Some points, each followed by its number:
(0.41, 1.82, -1.11, 0.56, -2.09, -0.22, 0.37, 0.09, -0.69, 1.94, -0.74, -0.34, -0.44, 0.00, -1.43, 0.30, -1.96) 0
(0.24, -0.40, -1.46, 0.67, -2.32, -0.82, 0.41, 0.60, 0.65, 0.23, 0.74, -0.61, -0.28, -0.17, -0.95, -1.45, -0.24) 1
(0.14, 0.71, -1.24, -0.11, -3.17, -0.58, 0.69, 1.42, -0.18, 2.69, -1.32, -1.54, -0.93, -1.11, -0.33, 2.17, -1.70) 2
(0.05, -0.84, 0.53, 0.01, 0.69, -0.49, -0.65, 1.14, 0.86, 0.74, 0.84, 1.04, 2.33, 0.82, 2.03, -2.27, 1.24) 3
(0.43, -0.61, 1.07, 0.50, 1.65, 1.69, 2.68, -1.76, -0.13, -1.15, -0.17, -0.17, -0.11, -0.09, -0.21, -0.14, -3.26) 4
(-0.35, 1.13, 0.61, -0.85, 3.48, 0.76, 0.35, -1.05, -0.61, -1.68, -0.36, -0.33, -1.01, 0.03, -2.08, -0.97, 1.08) 5
(-0.62, 0.76, -2.43, 1.73, -2.90, -1.03, 1.20, 1.24, -1.03, -0.66, -1.47, -3.05, -3.83, -0.21, -1.99, 3.00, -4.31) 6
(-1.59, 1.77, -1.86, 1.58, -2.83, -1.40, -0.48, 0.88, 0.00, -0.33, -1.02, -1.46, -1.84, -0.35, -1.51, 0.94, -2.77) 7
(-0.35, -0.02, 0.18, 0.54, -1.75, 0.13, -0.14, 0.58, -1.31, -0.11, -0.99, -0.70, -0.41, 0.14, -2.16, 2.46, -0.26) 8
(0.02, -0.04, 2.29, -0.40, 0.98, 0.31, -0.63, 0.44, 0.14, 0.21, 1.50, 1.54, 1.57, 0.45, 1.38, -0.43, 0.93) 9
(0.79, -0.06, -0.43, -0.29, 1.19, 0.71, 0.14, 0.02, -0.61, -0.20, 0.36, 0.33, 0.79, 0.24, 0.67, 1.23, -0.12) 10
(-0.06, 0.81, 0.32, -0.04, 0.67, -0.23, -1.75, 1.30, 0.37, 0.91, -0.41, 1.47, 0.39, 0.00, 0.63, -1.57, 3.38) 11
(-0.16, 0.72, -0.51, 1.68, -2.82, -0.78, 1.50, -0.53, -0.62, -1.08, -0.75, -1.22, -1.66, -0.98, -3.08, 2.69, -3.45) 12
(-0.25, -1.08, -1.41, -0.40, 0.22, -0.07, 0.27, -0.14, -0.20, -0.30, -1.58, -0.64, -1.51, -1.32, -1.28, 0.40, -0.62) 13
(-0.20, 0.58, -0.73, -0.39, -0.21, -0.98, 0.15, 0.60, -1.48, 0.08, -0.10, -0.44, -0.74, -0.50, -0.57, -2.83, 0.80) 14
(-0.74, 0.53, -1.06, -0.57, 0.65, -0.92, -0.23, 0.37, 0.25, 0.85, -0.12, -0.87, -0.58, 0.59, 0.28, 0.71, -0.16) 15
(0.16, 0.02, -0.88, 0.04, -0.43, -0.53, -1.31, 0.31, 0.09, 0.27, 0.18, 0.83, -0.31, 0.09, 0.32, -0.59, 0.38) 16
(0.99, -0.21, 1.48, -0.46, 0.35, 0.73, -0.49, -0.48, 1.02, -0.03, -0.61, 1.41, 1.25, -0.12, 3.42, -0.36, 1.76) 17
(-0.95, -0.02, 0.38, -1.80, 2.81, 0.22, -1.58, -0.78, -1.04, -0.50, 0.94, 0.32, 0.36, 0.46, -0.55, -1.78, 3.58) 18
(0.22, 0.13, 0.46, -0.92, 1.23, -0.24, -0.07, 1.04, 0.08, 0.15, 0.42, 0.44, 1.24, -0.05, 0.30, -1.08, 0.57) 19
(-1.81, -0.49, 0.48, -1.07, 1.84, 0.20, -0.95, -0.31, 0.01, 0.43, 0.85, -0.09, 0.48, -0.32, -0.05, -1.72, 2.98) 20
(0.48, -0.49, 0.29, -0.83, 1.02, 1.56, 0.54, -1.17, -0.62, -0.77, -0.53, 0.57, -1.21, 1.59, 0.15, -0.10, -0.17) 21
(-0.36, 0.32, -0.63, 0.79, -1.82, -1.71, -2.11, 2.46, 0.44, 1.38, 0.56, 0.38, 0.49, 0.65, 1.91, -0.79, 1.04) 22
(0.17, -2.38, 1.42, -0.31, 0.81, -0.21, -1.16, 0.24, -0.25, 0.17, 1.22, 0.58, 0.21, 0.05, 1.35, -0.69, 0.46) 23
(1.33, 0.92, 0.04, -0.64, 0.85, 0.57, -0.14, 0.65, 0.31, -0.74, 3.32, 0.65, 0.80, -0.19, -0.60, -0.78, 0.78) 24
(-0.51, -0.06, -0.14, 0.07, -2.51, -1.18, -1.35, 1.90, 1.36, 2.14, 0.81, 0.69, 1.13, -0.78, 2.50, 0.69, -0.09) 25
(0.32, 0.38, 0.26, -1.08, 2.49, 0.63, -0.55, 0.36, -0.36, 0.72, 1.69, -0.76, 1.18, 0.90, 1.02, -1.55, 1.47) 26
(1.16, 0.46, -0.22, 0.83, 1.49, 0.77, 0.65, -0.82, 0.15, 0.17, -0.88, -1.07, -1.80, -0.24, -1.02, 0.36, -0.72) 27
(-1.78, 0.94, -0.15, -0.72, -0.02, 0.12, -1.50, -0.29, -0.35, 0.88, 0.84, -1.05, -1.83, 0.51, -3.70, 1.34, 0.75) 28
(1.59, -1.54, 0.15, -0.79, 0.34, 1.10, 0.45, -0.29, -0.24, 0.96, 2.33, 2.31, 0.95, 0.43, 3.05, -0.59, 1.12) 29
(0.89, 0.10, 0.61, 0.36, -0.82, -0.38, -1.51, 1.31, 0.61, 0.88, 0.58, 0.03, -0.49, 0.73, -0.33, -0.35, 0.48) 30
(-0.95, 0.82, 0.84, 0.14, 0.20, -0.17, 0.67, -2.55, -0.86, -1.08, 0.55, 0.02, -0.99, -0.37, -2.06, -0.51, -0.18) 31
(-0.71, 0.31, -0.08, -0.24, 0.23, -0.90, -1.29, 1.14, 2.50, 1.04, -0.22, -1.30, -0.63, -0.72, -0.31, -0.26, 2.39) 32
(-0.82, -0.24, -1.48, 2.30, -3.36, -0.69, 1.01, -0.44, -0.02, -0.62, -1.85, -2.63, -1.94, -0.25, -2.69, 2.66, -4.11) 33
(0.29, -1.38, 0.29, -0.28, 1.30, 1.23, 1.09, -0.94, -0.88, -1.69, -0.38, 0.67, 1.09, 0.37, 0.63, 0.41, -0.49) 34
(0.24, 1.07, -0.67, -0.30, 0.14, 0.85, -1.27, 1.25, 2.01, 0.19, 1.26, 0.01, 1.03, -0.66, 1.46, 0.43, -0.52) 35
(-0.58, 0.91, -0.92, 0.99, -3.23, -0.40, 0.18, 0.97, -0.77, 0.20, 0.16, -1.38, 0.47, -1.82, 0.52, 0.97, -2.26) 36
(0.15, 0.50, -0.23, 0.88, 0.56, 1.66, 0.84, -0.81, -1.19, -1.61, -0.47, -1.16, -1.01, -0.13, -0.70, -0.43, -0.45) 37
(1.80, -1.12, 1.93, -1.17, 3.13, 0.46, 1.92, -1.31, -1.16, -0.58, -0.09, 0.93, 0.84, -0.30, -0.92, 1.88, 0.70) 38
(-0.65, 0.52, -0.90, 2.20, -3.02, -0.86, 0.47, 0.17, 0.41, -0.07, -0.83, -1.02, -1.22, -1.08, -1.18, 1.91, -3.77) 39
(-0.06, -0.47, 2.24, -1.21, 2.68, 0.28, -0.44, 1.05, 0.60, -0.12, 1.30, 1.35, 0.59, 0.28, 0.41, -2.51, 2.82) 40
(1.03, -0.97, 1.46, 1.51, -0.04, 0.79, -0.12, -0.09, 0.85, 2.14, 0.99, 0.52, 1.73, -0.78, 1.86, -0.50, -0.45) 41
(-0.11, 1.12, -0.61, -0.03, -2.07, -1.58, -0.95, 2.12, 0.91, -0.35, 0.16, -0.05, 1.26, -0.65, 1.37, 0.99, 0.83) 42
(-0.54, 0.59, -2.34, 1.00, -1.18, -0.01, 0.88, 0.19, 0.31, -2.04, -1.46, -0.29, -2.77, -0.38, -1.71, 1.55, -2.39) 43
(-0.69, 0.20, -1.70, 1.38, -3.32, -0.75, 0.00, -0.72, -0.87, 1.24, 0.48, -0.79, 0.48, -0.43, -0.05, 1.50, -1.09) 44
(0.41, -0.61, 1.15, -1.18, 2.61, 0.54, -0.41, 0.75, 0.66, 0.39, -1.74, 1.07, 1.87, 1.05, 1.80, -0.94, 1.36) 45
(-0.90, 0.40, -0.48, 1.47, -0.73, 0.00, 2.18, -1.83, -2.83, -2.61, 0.47, -2.69, -2.65, 0.16, -3.85, 0.14, -3.14) 46
(0.74, -0.34, 0.69, -1.30, 1.09, 0.40, 0.04, 0.43, 0.20, 0.54, 0.36, 1.73, 0.67, 0.30, 0.92, -1.28, 1.04) 47
(-0.67, 0.44, 0.82, -0.35, 0.68, 0.18, 0.68, -0.40, -0.53, -1.52, -0.54, -0.74, -1.78, 1.12, -2.20, 0.39, -0.61) 48
(1.08, -0.09, 0.23, 0.93, 1.56, 1.71, 2.04, -2.01, -1.12, -2.61, -1.88, -0.74, -1.48, 0.15, -1.20, 0.70, -3.02) 49
(0.28, -1.52, 0.56, -0.03, 0.71, 1.10, 2.20, -1.03, -0.60, -0.95, -0.80, -0.37, 0.25, -0.27, 0.54, 0.31, -1.91) 50
(-0.06, -0.13, -1.02, 0.35, 0.01, 0.37, 0.58, -1.09, -0.52, -1.11, -0.04, -1.06, -0.82, -0.20, -0.91, -0.87, 2.42) 51
(0.70, -0.70, 0.68, -0.37, 2.16, 0.40, 0.26, 0.01, -0.08, -0.10, -0.37, 0.70, -0.79, 0.63, 0.84, 0.01, 1.38) 52
(-0.35, -1.11, -0.11, 0.04, -0.66, 0.77, 0.81, -0.19, 0.52, -0.04, 0.09, 0.74, 0.05, -0.48, 2.41, -0.01, 0.02) 53
(0.21, 0.71, -0.53, 1.07, -0.72, -0.92, -1.52, 1.05, 0.79, 2.43, 2.65, -0.68, 1.24, -0.76, 2.07, 0.16, 0.85) 54
(2.95, 1.51, -2.19, 0.25, -1.86, -1.44, -1.97, 0.20, 0.43, 0.48, -0.05, -0.79, -0.82, -0.47, -1.25, 0.50, -0.50) 55
(-0.01, -0.31, -0.20, -1.39, 0.12, 0.97, 1.23, -1.33, 1.02, -0.64, -1.42, 0.22, 0.21, 0.54, 0.99, 0.06, 0.25) 56
(-0.88, -0.12, 0.02, -0.53, 1.25, 0.15, 0.31, 1.79, -0.78, 0.24, 0.34, 0.70, 0.50, -0.47, 0.93, -0.17, 1.15) 57
(0.20, -0.23, 0.29, -0.22, -0.06, 1.70, 0.06, 0.56, 0.54, 0.52, 0.69, 0.95, 0.82, -0.41, 2.24, -1.19, 0.73) 58
(-0.22, -0.07, 0.22, -1.40, -2.74, 1.06, -0.91, 0.80, -0.11, 0.28, 0.07, -1.30, -0.33, -0.93, 1.59, 0.69, 0.24) 59
(0.68, -0.26, -0.60, -0.28, -1.14, 0.48, -0.82, 0.70, 0.08, 0.34, -1.69, -0.06, 0.47, -0.65, 0.27, 0.48, -0.66) 60
(0.02, 0.93, -0.37, 2.55, -1.59, -0.29, -0.71, 1.63, -0.54, 0.86, 0.13, -0.36, 0.70, -0.29, 1.75, 1.48, -0.35) 61
(-0.11, 0.48, -0.82, 1.64, -1.66, -0.12, 0.52, 0.20, 0.22, -0.20, -1.70, -1.00, -1.08, 0.27, -1.63, 1.72, -2.11) 62
(-0.07, 0.86, -0.51, 0.84, -1.83, -0.81, 0.20, -0.37, 0.13, 0.04, -0.29, -0.69, -1.21, 0.07, -1.34, 2.05, -0.78) 63
(0.79, -0.99, 4.52, -0.38, 2.84, 2.96, 0.23, -1.02, -0.05, -0.84, 0.26, 0.33, 0.73, 0.04, 2.00, -3.51, 1.64) 64
(0.58, 1.18, -0.01, 1.39, -1.68, -0.50, -0.15, -0.19, 0.17, 0.85, -0.79, -0.50, -0.36, -0.70, -1.95, 1.32, -1.98) 65
(-1.23, 0.51, 0.68, -0.52, 0.77, 0.72, 0.79, -0.83, 0.97, -0.15, -0.18, 0.07, 1.14, 0.42, -0.50, -0.98, -0.17) 66
(0.53, 0.38, 0.51, -0.05, 0.47, 1.33, 1.05, -0.28, -0.03, -0.53, 0.58, 0.34, 1.66, 3.11, 0.47, -0.70, 0.11) 67
(0.87, -0.92, 1.75, -1.64, -0.02, 0.31, 0.23, -0.90, -0.74, 0.96, 1.06, 2.10, 2.29, 0.71, -0.83, -2.03, 2.08) 68
(-0.56, -0.86, 1.34, 0.56, 2.66, 1.37, 1.94, -1.50, -1.20, -2.41, -1.83, 0.49, -0.53, 0.31, -0.74, -1.08, 0.21) 69
(-0.82, 1.12, -1.68, 2.25, -2.67, -0.95, 0.59, 0.04, -0.17, -0.10, -0.74, -1.35, -2.68, -0.20, -1.35, 0.76, -1.79) 70
(-0.55, 0.16, -0.17, 1.61, -0.56, -0.48, 0.79, -0.95, 0.06, -2.46, -2.46, -2.85, -4.25, 0.31, -5.84, 1.62, -0.85) 71
(1.14, 0.12, 1.74, -0.28, 3.55, 1.07, 0.68, -1.11, -0.60, -0.84, -0.81, 0.32, -1.25, 1.40, -1.41, -2.04, -0.88) 72
(-0.87, 0.19, 0.15, 1.63, -3.12, -0.84, 0.31, 0.01, -0.10, -0.39, -1.16, -1.00, -2.81, -0.23, -2.00, 1.90, -2.63) 73
(-0.20, -0.69, 1.09, -0.66, 1.01, 1.06, 2.60, -1.32, -0.59, 0.05, 0.54, 0.39, 0.82, 0.13, 0.40, -1.16, -0.31) 74
(0.15, 0.45, 0.43, -1.10, 0.50, 1.21, -0.79, 0.76, 1.06, 0.36, 0.60, 0.97, 0.11, -0.13, 2.32, -0.31, -0.20) 75
(0.51, -0.54, 0.39, -1.07, 2.78, 2.65, 0.41, -1.21, 0.88, -1.01, -0.14, 2.47, 0.23, 0.67, 0.67, -1.92, 1.13) 76
(0.19, -0.35, 0.55, 1.06, -1.08, -0.21, -0.43, 0.78, 0.28, 1.39, -0.08, 0.35, -0.02, -0.21, 1.49, -0.60, -0.26) 77
(0.42, 0.80, -0.94, 0.91, -1.93, -1.23, -0.78, 0.50, -0.33, 0.63, -0.73, -0.50, -0.58, -0.90, 0.32, 0.69, -1.09) 78
(-0.57, 0.73, -0.55, 1.63, -3.01, 0.79, 1.09, 0.30, 0.01, -0.31, -1.99, -2.02, -1.80, -1.83, -1.39, 1.70, -3.58) 79
(0.24, 0.00, 0.04, -0.14, -1.85, -1.05, -0.24, 0.49, -0.02, 0.65, 0.89, -0.32, 0.52, -1.48, 0.09, 0.56, 0.42) 80
(-0.44, 0.65, 0.32, -2.38, 2.92, 0.40, -0.24, -0.57, 1.14, 0.12, 0.48, 1.30, 1.09, 0.55, 0.02, -1.43, 2.60) 81
(1.03, 0.91, -1.13, 0.34, -2.00, -0.78, 0.50, -0.90, -0.50, 0.37, -0.16, -0.71, 0.27, -1.04, -0.56, 1.56, -1.89) 82
(0.44, 0.69, -0.42, -1.14, 3.05, 0.09, -0.04, 0.02, -0.37, 1.67, 0.23, 0.94, 0.39, -0.70, 0.44, -0.87, 1.66) 83
(-0.82, -0.05, -0.42, 1.50, -3.02, -0.80, 1.68, 1.30, 0.43, 0.33, -1.50, -1.93, -1.41, -0.43, -0.23, 1.67, -2.22) 84
(-0.51, 0.73, -1.30, -0.21, -3.44, -1.26, -0.88, 0.53, -0.43, 0.49, -0.06, 0.12, -0.33, -0.02, -0.27, 0.08, 0.37) 85
(-0.55, 0.32, -1.41, 1.60, -2.84, 0.46, -0.02, 0.59, 0.19, -1.74, -1.31, -1.11, -1.91, -1.09, 0.17, -0.24, -1.94) 86
(0.79, -0.89, 0.09, -1.02, 1.31, 1.34, -0.68, -0.53, -0.14, 0.47, 0.71, 1.16, 0.21, -0.13, 0.13, -0.84, 1.39) 87
(0.38, -0.29, 0.68, 0.81, -0.06, 0.33, 3.60, -1.01, -0.53, -1.34, -0.60, -0.67, 0.17, 0.40, -0.02, 0.46, -0.96) 88
(-0.26, 0.32, 0.34, 0.06, -1.65, 0.23, -0.12, 0.96, -0.54, 2.94, -0.08, 1.44, 0.94, -0.54, -0.27, 0.03, -0.53) 89
(1.12, -0.65, 1.62, -0.59, 1.09, 0.02, 1.03, -1.60, 0.35, -0.46, 0.01, 0.24, 0.59, -0.77, 0.07, -0.55, 1.94) 90
(0.48, -0.01, -0.19, -0.66, -1.67, -0.09, 1.28, 0.89, 1.04, -0.76, -0.24, 0.67, 1.50, 0.34, 0.80, 0.57, -1.05) 91
(-0.47, -0.99, 1.47, -0.47, 3.31, 1.10, 1.35, -0.56, -0.26, -1.18, -0.35, 0.17, -0.98, 0.01, -0.97, -0.50, 1.17) 92
(0.21, 0.16, -0.90, -0.07, -2.97, -1.37, -1.55, 0.48, 1.02, 0.59, 0.31, -0.51, 1.23, -0.32, 2.30, 0.10, -1.10) 93
(0.38, -0.79, 0.47, 0.02, 1.84, 1.72, 1.89, -1.90, -0.38, -1.65, -0.78, 0.33, -0.11, 0.81, -0.51, 1.41, -0.47) 94
(-0.68, 0.39, -0.32, 0.53, -0.75, -1.34, -1.18, 0.38, -0.82, 1.23, -1.00, -2.44, -1.48, -0.07, -2.58, 0.12, -1.12) 95
(-0.30, -0.04, -0.31, -0.54, 1.01, 0.43, -0.48, -1.15, -0.74, -0.75, 0.66, -0.49, 0.54, -0.59, 0.92, -0.64, 0.44) 96
(-0.09, 0.76, -0.36, 0.98, -1.10, -1.29, 0.53, 0.77, 0.21, 0.84, 0.86, -0.63, -0.01, -0.77, 0.18, 0.26, 0.02) 97
(-1.39, 1.07, 0.01, 0.90, -2.07, -1.13, 0.09, 0.74, -0.74, 0.96, -0.60, -1.28, -1.54, -0.83, -1.40, 1.66, -1.78) 98
(-0.05, 0.18, 0.35, -0.42, 0.52, -0.72, -0.71, 1.35, 0.08, 0.90, 1.89, 1.75, 0.28, 0.77, 2.34, -0.66, 1.63) 99
(-1.24, 0.71, -0.33, 0.08, 0.48, -1.01, -0.82, -0.04, -1.09, -0.42, -1.51, -0.42, -0.34, 0.35, -0.40, 0.66, -0.49) 100
(0.88, -1.50, -0.28, -1.24, -0.57, -0.03, 0.97, 1.27, 0.95, -0.03, -0.40, 0.44, 0.31, -0.78, 0.95, 1.12, -0.22) 101
(0.47, -4.38, 1.19, 0.02, 1.23, 1.23, 1.91, -0.64, -0.82, -1.30, 0.27, 0.11, -0.83, 0.23, -1.25, 0.50, -1.01) 102
(0.03, 0.64, 0.65, -0.39, 2.76, 0.23, 1.49, -0.49, -0.96, -1.12, 0.71, 0.49, -1.04, 0.18, -0.73, -0.99, 0.90) 103
Which three points above are nearest to each new point, looking only along the 3 directions in which the numbered points spread most? Their numbers follow each, smallest number first.
(-1.30, 2.22, 0.60, -0.07, -4.20, 1.17, 0.34, -1.28, -0.19, -0.34, -0.07, 0.84, 0.38, 0.01, 0.39, 0.28, -0.24) 59 60 97
(0.04, -1.24, 0.12, 0.01, -2.09, -0.33, 0.45, -0.02, 1.16, 0.47, -0.24, -0.85, -0.70, -0.30, -0.02, 2.80, -2.16) 36 82 86
(2.20, 0.02, -0.72, 0.29, -0.80, -0.33, 0.88, 0.47, 0.10, -0.95, -0.58, -0.93, -1.73, 0.22, -0.18, 0.38, -2.21) 8 65 82
(-0.20, 0.12, 0.33, 0.02, 1.24, 0.20, -0.18, -0.59, -0.93, -0.94, -0.32, -0.03, -1.02, -0.32, -1.48, 0.65, -0.98) 27 31 37
(-0.24, -0.24, 0.74, 0.14, 1.30, 0.26, 2.72, -1.60, 0.14, -0.56, -0.50, 0.15, -1.04, 0.45, -1.31, 0.67, -0.22) 27 37 94
(0.01, 0.58, 0.46, -0.61, 0.84, -0.52, -0.35, -1.04, -0.45, -0.86, 1.10, -0.98, -0.81, -0.14, -1.04, -1.28, 1.20) 14 51 103
(-0.40, 0.37, 0.02, -1.99, -0.41, -0.21, -1.39, 0.63, 0.32, -0.35, 1.01, 1.36, 0.98, 0.31, 0.74, -1.00, 2.54) 11 26 99
(0.05, -0.94, 1.06, -2.56, 0.10, 0.15, -0.35, 0.60, 0.31, 0.85, 0.84, 1.23, 1.52, -0.31, 1.71, -1.66, -1.40) 17 58 75
(-1.28, 0.22, 0.07, -0.78, 2.34, 0.62, -0.24, -0.50, -0.12, 0.03, -0.66, 0.92, 0.64, 0.94, 1.06, -0.74, 1.36) 52 83 87
(0.96, 0.65, 0.37, 0.95, 2.11, 0.22, 0.15, -0.18, -0.99, -0.84, -0.83, -0.82, -1.17, 0.24, -2.91, 0.35, -0.76) 27 31 48
(-0.41, -0.01, -2.55, 1.49, -3.70, -0.60, 0.26, 1.14, 0.18, 0.52, -0.15, -0.68, -1.85, -1.17, 0.06, 1.93, -2.31) 2 36 84
(0.30, -0.05, -0.04, 0.66, 0.17, 1.17, 1.55, -1.72, 0.57, -1.44, -1.33, -0.35, -1.77, 0.84, -0.66, 0.49, -2.04) 27 37 88
(-0.10, -0.08, 0.93, 0.30, 1.68, 0.17, 0.07, 0.71, -0.96, -1.47, 0.75, -0.47, -1.19, -0.14, -0.59, -0.41, 0.69) 51 66 103
(-0.03, -0.19, 0.41, 0.49, -2.86, 0.45, 1.93, 0.97, 1.34, 1.35, 0.24, 0.44, 0.89, 0.29, 2.65, 0.59, -1.79) 61 91 93
(0.21, 0.62, 0.20, 0.05, -1.33, -0.13, 1.55, 0.48, 1.59, -0.11, -1.46, -0.32, -0.42, -0.49, -0.43, 0.79, -1.78) 65 82 86
(0.69, -2.23, 0.70, -0.72, 0.91, -0.02, -0.04, 0.08, 1.10, 0.80, 0.92, -0.09, 2.30, -0.08, -2.67, -0.72, 0.50) 24 66 96
(0.85, 0.24, -0.26, 0.68, 0.35, -0.52, -0.62, -0.33, 0.02, 1.58, 0.80, 1.03, 1.65, 1.75, 3.50, 0.14, -0.96) 41 58 75
(-0.72, -0.67, 0.35, 0.34, -0.44, 1.23, -0.20, 0.18, 0.70, -0.24, -0.56, 0.16, 0.13, -0.98, 0.04, -0.10, -0.25) 10 60 101
(-1.05, 0.90, -1.18, 0.30, -1.27, -2.09, -2.06, 1.47, -1.11, 0.04, 0.37, -0.77, -1.21, -0.02, -1.21, 1.21, 0.34) 55 85 95
(-0.48, -0.52, 0.78, -1.18, 0.43, 0.90, 0.44, -2.40, 0.20, 0.18, -0.10, 0.03, 0.90, 0.06, 0.88, -1.23, -0.07) 56 67 90
(-1.12, -0.48, -0.23, -0.07, 1.16, 0.70, -1.17, 0.03, -0.51, 0.48, 0.27, -1.32, -0.88, 1.35, -0.24, -0.34, -1.81) 13 51 100
(-0.27, 3.50, -0.13, -0.44, 0.73, -0.43, 0.67, -0.84, -0.55, -0.22, -0.54, -1.02, -0.39, 0.42, -0.66, -0.18, 0.59) 14 51 100
(-0.22, 0.37, -0.92, 0.77, -2.36, -0.58, -2.84, 1.96, -0.42, 2.12, 1.12, -0.16, 0.42, -0.51, 0.71, 0.69, -0.03) 22 42 85
(-0.01, -0.84, 0.58, 0.38, -0.08, 0.21, -0.32, 0.17, 0.01, 0.31, 0.48, 1.13, 0.36, 0.59, 1.32, 0.56, 0.85) 23 57 75
(1.17, -2.28, 2.29, 0.08, 3.22, 2.33, 0.68, -0.91, 0.29, -1.00, 0.82, 2.66, 2.90, 0.01, 3.43, -1.64, 1.54) 29 64 76
(0.19, 0.19, -1.03, -1.22, -1.31, -0.44, -1.04, -0.47, 0.36, 0.98, 3.08, 0.95, 1.53, 1.46, 1.52, -1.22, 1.91) 3 11 99
(0.16, 0.25, -0.96, 1.55, -0.97, -0.50, -0.22, 0.71, -0.87, 0.45, -0.08, -0.78, 0.94, -0.12, -0.44, 0.88, -2.00) 0 78 82
(-0.04, -0.89, -0.22, 0.10, 0.86, -0.01, 1.35, -1.78, -2.40, -2.06, -1.51, -1.02, -1.92, 0.04, -3.98, 1.24, -1.29) 46 48 49
(0.32, 0.06, -0.37, -2.43, -1.83, -0.50, -1.03, 0.50, 0.69, 1.17, 1.41, -0.21, 0.40, 0.94, 2.16, 0.14, -0.29) 35 77 89
(0.20, -0.60, -0.72, 1.03, -1.27, -0.32, 0.35, 1.05, 0.48, -0.21, -0.97, -0.93, -0.24, -0.56, -0.12, 1.09, -1.67) 65 82 86
(-0.32, 0.77, -0.04, 0.45, -0.95, -0.62, -0.26, 0.05, -0.90, -1.13, 0.82, -0.04, -1.20, 0.28, -1.87, -0.08, 3.17) 14 28 51
(1.16, -0.52, -0.29, 0.30, 2.04, 0.91, 0.81, -1.20, -1.31, -0.97, 0.61, 0.34, 0.55, 0.07, -0.62, -0.35, 0.09) 21 66 74
(-0.32, 0.90, 1.64, -2.59, 2.44, 0.23, 0.11, -2.09, -0.29, -1.39, 0.23, 0.53, -0.14, 0.33, -0.44, 2.15, 1.51) 52 92 103
(0.64, -0.65, 1.01, -0.56, 2.31, 0.03, 0.32, 0.49, 0.16, -0.64, 0.21, 4.60, 0.42, 0.62, 0.93, -0.75, 0.73) 45 47 68
(-0.51, 0.45, 0.17, -0.19, 2.70, -0.07, -0.24, 0.23, -1.25, -0.96, -0.21, -0.59, -1.31, 0.56, -2.59, -0.60, 2.50) 5 51 103
(0.44, -0.82, 0.58, -0.15, 1.36, 0.18, -0.36, 0.19, 1.07, 1.05, 1.54, 1.17, 1.91, 0.04, 1.60, -1.02, -0.70) 17 58 75
(-2.13, 1.27, -1.47, 1.66, -0.61, -0.67, -0.51, -1.04, -0.97, -1.95, -1.44, -1.56, -4.22, -0.09, -5.76, 2.11, -3.14) 43 46 71
(-0.18, 0.45, -1.34, -0.60, -2.86, -1.05, -1.33, 1.06, 0.18, -0.63, -0.62, -1.62, -1.78, 0.12, -1.30, 0.98, -1.25) 0 63 98
(0.53, 0.34, 0.36, -0.85, -0.09, -0.09, -0.56, 0.16, 0.96, 1.16, 2.01, 1.44, 2.19, 0.43, 3.77, 0.53, -0.31) 17 29 41
(-0.74, -0.50, -0.01, -0.18, -0.43, 0.81, -0.48, -0.75, 0.27, -1.99, 2.19, 0.63, 2.60, 0.38, 0.35, -0.65, 0.48) 23 57 75
(0.09, -0.66, -0.48, -1.42, 1.60, -1.00, -0.39, -0.60, -2.08, -0.70, -0.69, 0.25, -0.02, -0.04, -1.13, -0.13, 0.65) 51 66 103
(0.66, 0.45, 0.85, -1.00, 0.68, -1.33, -0.46, 1.40, 0.95, 0.86, 1.14, 1.58, 0.54, 0.61, 0.17, -1.27, 2.26) 11 26 99
(-0.95, 0.16, 0.26, -0.49, -0.87, -1.07, -0.68, 1.08, 1.56, 0.92, 1.20, 0.26, 0.49, 0.67, 1.33, -0.35, -0.04) 35 77 89
(0.78, -0.06, 0.13, -0.57, 0.60, 0.58, -1.65, 1.07, 0.02, 0.69, 2.83, 0.82, 0.13, 0.98, 0.60, -1.49, 2.55) 11 26 99
(0.60, 0.41, -1.19, 0.47, -3.00, -1.08, -1.34, 0.20, 1.21, 0.85, 1.04, 1.09, 2.18, -0.37, 3.29, -0.66, -0.34) 25 54 93
(0.54, -1.13, -0.27, -0.03, -1.57, -0.21, -0.87, 0.09, 0.97, 0.55, 0.24, 0.64, 2.12, -0.59, 3.65, 0.02, -0.17) 35 41 77
(0.00, -0.18, -0.26, -1.19, 1.29, 0.52, 0.60, -0.57, 0.47, -0.39, -0.17, 0.80, 0.40, -0.01, -0.54, -0.94, 1.57) 52 87 90
(-1.91, 1.47, -0.19, 1.41, -2.19, -0.94, 0.85, -1.21, -1.59, -0.72, -1.33, -2.91, -4.20, -0.64, -4.56, 2.17, -2.86) 6 46 71
(0.28, 1.30, 0.67, -0.92, 1.94, 0.32, 0.72, -0.70, -1.20, -1.13, -0.77, -0.15, -1.12, 0.37, -2.48, -1.45, 1.32) 5 31 103
(1.09, -0.53, 1.28, 0.62, -3.81, 0.90, -0.04, 0.43, -0.10, 2.00, 0.40, 0.54, 1.44, -0.17, 2.87, 0.68, -0.16) 25 41 93
(0.60, -0.64, 0.95, 0.14, 1.62, 0.46, 0.92, -0.34, -1.30, -0.51, -0.76, -1.00, 0.28, 0.26, -0.16, -0.14, 0.45) 21 56 66
(0.87, -0.19, -0.22, 0.05, 2.42, 0.18, 0.88, 0.06, -0.84, -0.33, -0.50, 0.38, -0.44, 0.35, -0.06, -0.84, -0.58) 21 56 66
(-0.42, 0.23, -1.25, 0.66, -0.59, -0.64, -0.62, 1.14, 1.12, 0.49, -0.34, -0.89, -0.47, -0.28, 0.07, 0.45, -0.69) 1 78 97
